In the data rows, 128 means zero.
Here are some points, each followed by its number:
[231 121 141 124 211 119 122 118 122 122 113 115 138 120 124 111 112 116
 126 218 114 134 173 111 145 126 136 120] 0
[220 125 158 123 255 124 127 119 128 139 112 113 172 125 109 116 116 122
 124 198 116 126 255 109 137 155 131 142] 1
[ 85 122  87 120  87 109 105 100 114 110 103 131  82 125 102 107  98 130
 141  97 134 117  82 126 112 103 255 108] 2
[ 90 122  89 126  78 136 128 175 121 111 255 114  79 117 180 148 163 114
 130  89 121 120  83 122 110 105 117 111] 3
[159 121 255 120 155 136 131 118 138 146 108 110 255 117 116 124 127 117
 122 144 114 130 162 117 140 167 120 144] 4
[ 97 125  89 124  89 127 125 236 110 105 184 117  83 117 255 125 151 119
 131  96 121 117  91 120 115  98 121 115] 5
[144 119 138 113 190 117 120 108 123 174 103 118 159 126 105 116 112 117
 120 138 110 119 223 111 123 161 130 168] 6
[129 112 205 118 138 131 130 110 129 189 105 112 255 118 107 124 125 114
 118 123 111 127 157 118 132 207 119 187] 7
[141 121 126 124 123 119 124 112 181 116 119 117  96 118 115 110 108 113
 117 164 111 116 117 113 112 103 130 119] 8
[122 118 170 120 108 130 130 111 252 130 111 110 120 117 110 121 120 110
 116 120 111 113 123 115 109 116 120 127] 9
[ 96 123  97 124  96 130 138 255 119 112 184 123  92 126 255 152 173 129
 135 104 127 114  83 121 113 103 120 115] 10
[ 80 124  79 132  69 115 113 109 101 102 105 199  70 148 111 110 114 196
 211  73 241 116  78 208 106  97 136 108] 11
[ 88 121  94 115  85 138 131 162 112 116 147 121  96 123 135 255 255 119
 124  87 121 122  91 123 111 112 115 118] 12
[246 125 153 121 213 125 127 120 147 121 119 119 123 123 128 118 113 119
 124 255 117 118 176 115 124 118 132 120] 13
[211 118 149 121 255 121 129 117 124 141  99 113 165 118 115 116 114 120
 120 187 118 123 255 117 126 146 132 148] 14
[ 79 255  75 255  63 115 107  99 104 101  99 120  76 114  98  97 103 114
 124  76 113 119  81 120 100  96 118 104] 15
[ 91 125  94 121  87 125 130 255 118 113 193 130  83 124 255 138 157 125
 134  99 125 116  82 117 114 107 123 109] 16
[165 119 251 118 145 138 132 116 169 123 120 109 158 115 115 119 127 111
 121 163 114 120 133 116 125 123 120 124] 17
[255 120 166 124 244 122 121 123 145 126 116 117 134 122 123 116 111 115
 124 255 115 122 200 113 123 122 140 120] 18
[131 121 103 118 106 115 113 109 120 111 111 111  91 118 128 106 104 111
 128 141 113 125 104 113 113 101 121 107] 19
[ 76 122  79 122  74 116 111 110  97 104 102 207  75 193 107 108 114 205
 151  76 177 120  76 209 106  97 121 110] 20
[246 124 167 119 255 123 129 119 135 130 102 121 148 114 114 114 119 116
 118 234 117 128 255 118 124 133 132 131] 21
[ 77 124  98 129  80 144 126 190 125 111 255 118  88 121 185 161 182 122
 123  92 118 114  77 110 117 103 120 106] 22
[ 94 121 101 118  93 129 130 234 117 116 146 129  93 135 164 187 208 126
 124  98 130 122  88 122 112 112 120 121] 23
[ 89 123  91 122  79 255 207 120 119 115 128 110  89 117 116 130 127 109
 121  84 114 124  88 115 110 109 115 116] 24
[134 114 221 124 146 131 127 112 133 181 105 108 255 116 108 123 127 111
 119 126 116 128 160 116 135 202 119 171] 25
[125 124 122 121 114 120 118 111 177 112 119 111  96 120 111 111 101 115
 123 158 109 110 105 107 109 104 127 114] 26
[155 121 255 118 148 139 129 126 179 129 123 118 171 116 120 124 122 115
 120 172 113 124 134 113 130 131 128 128] 27
[ 83 125  99 125  76 137 123 168 125 107 255 115  83 119 177 148 150 119
 128  90 112 115  72 110 110  93 117 111] 28
[101 117 103 118  95 117 111 104 104 120 100 106 130 114 108 107 110 109
 116  92 113 232  93 109 255 149 122 121] 29
Which three points above are nearest to each new point? Their numbers follow each, nearest first.
[112 122 142 123 104 131 127 106 255 114 114 110 102 113 112 114 115 110
 117 122 110 118 104 115 102 104 117 121] --> 9 26 8
[ 80 121  74 126  72 109 108 106 100 112  98 248  74 255 110 109 106 248
 132  78 195 118  77 236 102  98 127 106] --> 20 11 2
[120 121 160 117 108 137 127 112 255 129 119 108 118 121 115 118 111 110
 119 133 116 115 102 113 111 112 125 123] --> 9 8 26
[ 85 255  77 255  65 110 111 100 100 100 104 113  74 116 102 101 104 116
 120  77 122 116  75 124 101 104 115 104] --> 15 19 26
[ 95 122 105 121  89 177 255 123 126 118 118 114  88 125 114 128 122 116
 120 100 115 115  90 106 108 107 118 120] --> 24 19 26
[ 76 255  72 255  71 115 107 104 103  98 105 113  74 119 103 105 100 115
 126  75 121 114  72 120 101  92 118 104] --> 15 19 26
[ 72 122 102 119  75 200 184 109 121 121 116 115  94 123 108 130 120 114
 122  87 107 115  76 107 112 108 117 123] --> 24 19 26
[ 84 122  95 125  79 134 134 141 113 115 142 114  86 124 120 252 210 113
 117  76 119 116  87 122 107 108 109 122] --> 12 23 22
[ 94 122 106 121  89 198 255 128 126 119 124 115  90 120 118 127 120 118
 122 104 115 112  88 109 114 107 118 115] --> 24 19 26
[ 82 114  93 119  78 121 112 136 107 114 144 114  84 116 147 127 134 118
 125  83 112 128  71 107 127 109 119 108] --> 19 28 3
[153 118 255 120 159 132 120 116 143 149 122 112 255 127 109 119 121 116
 122 155 114 124 155 110 147 170 131 145] --> 4 25 7
[ 75 119  77 120  68 112 112 101 106 105 101 125  76 125 110 110 105 116
 118  75 125 117  75 131 102  92 118 110] --> 19 2 26
[ 89 116  83 123  82 107 105  96  99 109  99 110  97 116 100 104 104 105
 118  77 110 255  87 116 255 126 118 117] --> 29 19 26
[152 122 120 121 174 115 119 112 106 135 103 111 146 114 114 113 110 114
 119 135 112 149 170 119 171 153 118 129] --> 6 0 19
[ 81 119  85 123  73 117 118 127 123 111 137 117  73 118 125 119 114 119
 122  84 119 109  77 112 102 105 116 110] --> 19 26 8
[102 120  83 117  90 116 114 104 103 108 105 104  80 114 120 103 107 108
 124 107 111 127  89 116 116  99 120 108] --> 19 26 8
[ 98 122  94 121  93 128 133 194 112 117 123 127  94 131 150 186 209 128
 122  92 128 120 100 124 113 114 114 121] --> 23 12 10
[ 86 120  87 120  88 114 105  95 108 107  92 131  83 129 101 101 101 131
 136  92 141 116  87 133 102 100 230 113] --> 2 19 26
[ 90 116  98 116  80 131 129 151 114 118 132 125  90 121 126 255 255 120
 115  83 119 117  89 120 115 112 114 122] --> 12 23 22
[ 91 121  92 125  90 132 138 209 128 115 156 129  90 124 158 169 176 131
 119  97 133 115  90 118 112 103 118 110] --> 23 22 10
[ 72 123  89 115  75 111 107 102 103 115 106 104  93 112 102 105 101 114
 119  85 111 255  72 106 229 116 118 112] --> 29 19 26
[ 87 120  81 116  85 111 109  95 106 110  96 131  82 135 100 103 107 131
 124  88 136 114  91 142 104  99 189 116] --> 2 19 26
